One turning vector, and how many ticks it has turned:
The counts run from 0 to 700.
[  2.8  -5.8 -17.7  -8.3  13.1   2.1  -0.2 -29.7  -4.1  24.3  26.6   1.6
  -5.3 -17.1   8.5   0.3  12.9 -19.4  12.5 -13.5 -19.4  42.2  16.0 -10.2
 -17.4  -0.2  -4.2   8.2  31.9   2.4  11.8  12.5  16.4  -8.7]  262
[ 20.0 -19.2 -18.1 -10.0   7.6  10.9  13.2  -5.5   8.3  11.3  -1.5   6.8
   2.1   0.9  19.4   5.7   9.6 -26.5  -4.4  -0.5  39.3 -18.8 -22.5  33.1
  11.9   4.4  -5.2   4.1  25.6   5.2   8.5  16.9   1.2  11.5]  3
[ 15.5  15.3  21.9   7.0   2.4  16.9   1.4   5.1  11.1  11.7  -3.7 -29.2
   5.8  14.5 -15.0  -6.8  -5.0 -11.9  45.5   9.5  -4.7  -4.6 -12.6  -0.2
  -9.2   7.2 -17.9   0.2  -1.6  -0.4 -32.3  -9.3 -17.6  14.0]  281
[  7.8 -12.9  12.5  -3.4   7.3  39.7  18.9   8.7  35.8   8.4 -28.1   0.4
  -9.1  36.0 -15.6 -10.9  27.0   5.9   1.9   2.9  -8.8  14.4   2.8  -5.9
  -9.2  12.0  10.5  -3.8 -21.1 -16.1 -16.5  24.3 -22.5 -10.5]  117
[ -2.0  22.2  -7.0 -13.9 -17.3 -16.0 -24.7   1.8 -10.9  -8.3  -6.2  -4.7
  10.4  -3.1  -1.7  -4.2   0.9 -11.9  15.3  24.0  32.8   1.6  -7.5  -3.3
 -22.6   4.5  -1.1  -2.3   2.7  48.0 -13.6 -16.8   9.2  -3.5]  476
[  1.3   8.4  19.2 -10.8 -17.2  14.3   9.1  17.5  10.2   2.5 -17.3   0.0
   7.9  16.1 -15.0  -4.5  -5.7   2.4  11.8  31.2   5.4 -15.8   2.3  18.1
 -12.5  13.6  10.5  -2.1 -15.0   1.9 -38.0  -4.1 -39.4   7.5]  119
[-25.4   3.9  15.2  -8.3  -6.5  -9.4 -15.4  15.5   1.9 -33.6 -10.0   1.2
   5.8  26.8   1.6   7.1  13.5  12.2 -29.3  -9.9  11.9  -2.8 -18.2  -4.3
  -8.3 -15.1   3.4 -17.3  -7.5  11.5  24.6  -5.4  23.7 -25.4]  231
[  8.8 -13.5  -6.8  26.1  29.2  -9.8  26.3  -3.5 -17.9  -9.4  20.0  -8.5
  -0.4 -32.8  14.7  11.4  -9.0  -9.3  -4.0 -16.0  -6.0 -22.5  10.1   5.4
 -10.2 -15.0  11.2 -24.1   8.8  -6.8  17.6   0.8   8.1  20.6]  169
[ -2.8  17.4 -19.5  10.9  20.2 -12.6 -11.9  -3.2  -2.9  24.5  -5.6 -16.9
   6.2   2.8 -13.7 -12.5  -2.1  -2.0  37.2   4.1  -8.5  10.7  17.9 -38.2
 -28.6  -7.9   1.1 -16.5  14.2  21.8  14.7 -21.9  11.9   1.4]  601
[ 21.9   7.3  13.3  14.3   4.7   4.7  -1.9   2.5  -9.2 -11.3  27.6  -9.5
   1.5  -8.3  20.0   9.0 -10.2 -12.3  -7.8 -13.7 -27.1  -1.2  -6.5  11.4
   8.4  21.0  11.6  24.7  -9.7  -9.7 -52.4  18.5  -7.2  -4.0]  216
[ 17.8   8.3  16.3  12.0   7.7 -11.8  -8.7  27.1  13.6 -12.3  -2.4 -23.7
  -1.2   8.6  -4.0  -4.6 -12.8  11.1  13.4 -11.7  12.5 -49.4 -26.7  10.3
  -4.8 -19.2 -16.1 -10.2 -15.8 -11.6   7.7 -10.1  -4.7  13.9]  405
[ 13.9   0.9   9.6   6.7   4.8  14.5  24.8 -11.3  -8.6  23.3 -11.8 -17.9
  20.6  -1.4 -10.2  -1.7 -13.7 -22.7  46.5  15.1  -0.4  -7.1   4.9   2.5
 -18.8   6.8  -2.1 -20.3  20.2   3.9 -15.2 -10.0  -8.3  21.5]  163
[-23.6  21.2  20.8 -12.6 -27.6   7.1  -9.4   4.6   0.9 -10.2 -17.1  -0.5
  15.4  27.8 -16.6   1.8   6.7  -3.7   8.4  25.7  -0.5  22.4  -1.0  -8.7
 -26.9   2.8  -3.9 -12.0  -4.0  25.0 -17.7 -10.9  -2.2 -22.5]  356
[-15.7  31.3  10.0   4.5   4.4 -16.9 -14.3   6.3 -20.4  -6.7   5.5 -20.8
  25.9   6.7  -8.4  -7.7 -15.7   2.3  29.6  -6.7 -29.1  10.6   2.4 -24.3
 -15.3 -12.2  -1.7  -4.8   8.9  17.4  -5.6 -28.1  13.5 -19.6]  227
[ -9.6   2.9   7.2  -3.2   6.9  -5.4  10.4  12.5 -26.8  -2.7   5.2  13.1
  35.9  25.2   5.1   2.5 -26.9   4.0   2.3  -3.0  -0.4 -35.6 -11.4  25.8
   4.6 -13.5  -2.0   4.5  28.6  -7.1  -3.1  -8.8  -2.6  -5.7]  129
[  2.2   0.2 -17.3 -21.6   4.5  10.7 -16.0 -14.1  18.5  30.8  22.2  11.5
  -8.3  -5.4   6.1 -18.5  12.7  -1.2   6.6   3.5 -15.9  37.3  18.1  -5.5
  -5.5  11.2  -0.5  35.2  13.1  -7.4 -11.9   7.7  -7.2 -14.3]  181
[ 17.1   9.3   3.5  23.0  25.6  -6.1   1.2   0.5 -28.4 -15.2  15.4 -11.1
  19.0 -14.2  15.0   8.7 -16.6  -8.7  14.4 -17.3 -28.2   0.3   7.3  -3.3
  12.7  10.4  24.9   9.1  -5.9  -3.2 -34.7   3.9   4.7  -8.4]  627
[ -1.8  -1.6  35.1  14.7   3.0  26.5  25.9  14.6   8.0 -10.8 -12.0  -6.9
   2.9  18.2 -13.1   1.2   5.4   8.2   2.9   7.5 -27.0  -4.7   2.7   9.1
  -2.8  17.1  15.7  -3.6 -19.8 -22.0 -35.4  15.8 -22.8   0.5]  491
[ 19.7   2.9  -5.1  25.7  27.9   4.1  -9.3   8.1  13.7   4.9 -21.9 -15.2
 -20.9  10.2  -9.3 -18.8   7.0   8.5  15.0  -8.3  -9.0   6.8  21.6 -38.9
  -5.0   8.5  20.9  -4.9 -31.2  -0.6 -12.9  -1.1  -7.2  11.2]  153
[-19.3   5.7  27.9   0.0  -0.1   1.3  26.7  19.4 -16.6 -22.6 -25.9   4.6
  24.6  27.6 -11.2   0.3  -7.8  12.9   4.5  17.0   4.6 -35.7  -7.7   2.7
 -14.3 -10.9  19.4 -29.3   1.7   4.3   2.0 -11.9  -4.3  -5.1]  448
[ -0.8   6.4 -29.1 -14.2   4.0 -14.7 -23.5  16.9  16.4  14.7 -18.6   1.4
  -4.0  12.3  -6.7 -30.3  -7.7  15.0  16.3  10.6  23.6 -24.8   4.9 -12.3
 -17.6 -11.5  -4.6   6.1  -6.6  11.9  32.6 -19.4  -4.9  10.1]  29
[ 10.5  13.5   7.9 -17.3 -24.9 -11.3 -38.3  12.1  14.3 -15.9  28.4 -19.8
 -16.9 -24.6  -0.4   5.0   7.5  -1.2 -15.5   9.2  13.2   9.8 -13.0   6.5
 -19.5   6.7  -3.0   7.2 -24.9   8.9 -15.4  -8.9   2.6  -3.7]  22
[ -5.0   7.5 -29.8  -3.2  14.6 -14.4 -32.1  10.2   2.6  13.4 -16.2  10.2
   0.3  12.0  -1.0 -27.9  -5.9  18.9   5.2  -2.0  -6.7   4.8  27.5 -33.1
  -2.9   3.4  27.0  14.8 -17.9  10.7  -4.1 -11.7  -2.8  -6.5]  310
[ -9.9 -12.9  -8.1  -0.5  11.6   6.6  37.8 -18.8 -11.4  23.4   0.3   3.2
  16.6 -24.2  -3.1 -10.3  -3.4 -21.7  26.9  25.4   1.5   3.7  25.6  13.6
 -25.2   2.8  11.5 -10.1  37.3   3.4   3.3  -6.2  -6.5  13.3]  45
[ 11.3   3.2 -20.1  15.5  33.2   2.4  -5.5   3.8  13.8  17.1 -27.5 -13.1
  -0.5  21.8 -10.3 -21.5   5.6  12.0  30.5 -15.8  -5.7   4.4  10.7 -37.9
  -4.6  -4.7   6.3  -3.4  -9.6  -0.4  15.2  -6.4   4.8   1.6]  564
[  2.7  -7.6  -8.7  14.6  15.1 -24.4   9.4   1.9 -11.4  -5.4  39.7  -7.2
 -10.7 -46.8  11.2   1.0  -8.9   0.1 -13.6  -6.7 -11.6 -15.7  14.1  13.5
  -9.7 -15.0   8.9  -6.1  -2.4 -12.4  13.5   3.1   7.4  15.4]  50
[ -3.8 -18.0  10.1  13.0  31.7  14.5  38.1 -17.2   5.6  13.4   5.1  -1.9
   2.8   4.5  -1.5   5.2   9.8  -9.6  12.8 -15.9 -20.3   3.5   1.8   0.5
  -4.1 -15.0  -9.5 -18.1  25.9 -22.3  28.4  15.3   7.4  -2.3]  700
[-15.9   2.9   0.5  -0.7   5.3 -13.0  11.6  10.7 -23.6  -1.4  20.8  11.5
  17.3 -11.6   1.4 -14.3 -31.7   8.8   2.1  13.8 -31.1 -17.9  32.4   5.7
  -5.6 -11.0  19.4  11.1   2.2 -11.4  -7.6 -12.5 -16.6   9.4]  584
[ -9.7  33.2  14.8 -11.9  -8.2  -6.0 -27.0  14.4  15.3  12.9   2.4 -12.5
   8.9  15.3 -20.7 -17.6 -12.7  11.9  32.6  15.4 -14.8  -3.7  -2.8  -9.7
 -19.3 -16.6 -17.0  16.7  -6.5  -2.4 -10.4 -31.8 -20.1  -1.7]  27
[  5.9  12.2   1.4  -8.1 -24.6  -3.7 -23.5  28.5  17.7 -20.1 -13.8  -9.9
 -11.5   0.4  -5.9  -4.8   6.7   9.8  -2.8  23.4  33.4 -16.6  -7.5   2.8
 -15.9   7.6  10.1  -6.6 -30.5  20.3 -19.1  -7.4 -13.3  10.9]  276
[ 28.4  10.2  -8.2  25.8  23.9 -11.0 -14.2   3.2   6.8   6.9  -4.7 -32.3
  -5.3   5.5  -5.9 -12.4  -4.4   4.8  34.3  -9.5  -7.4   4.2   4.7 -37.1
 -14.8  -3.3  -4.3  -9.1 -16.2   0.6   8.0 -13.3   1.8  15.3]  563
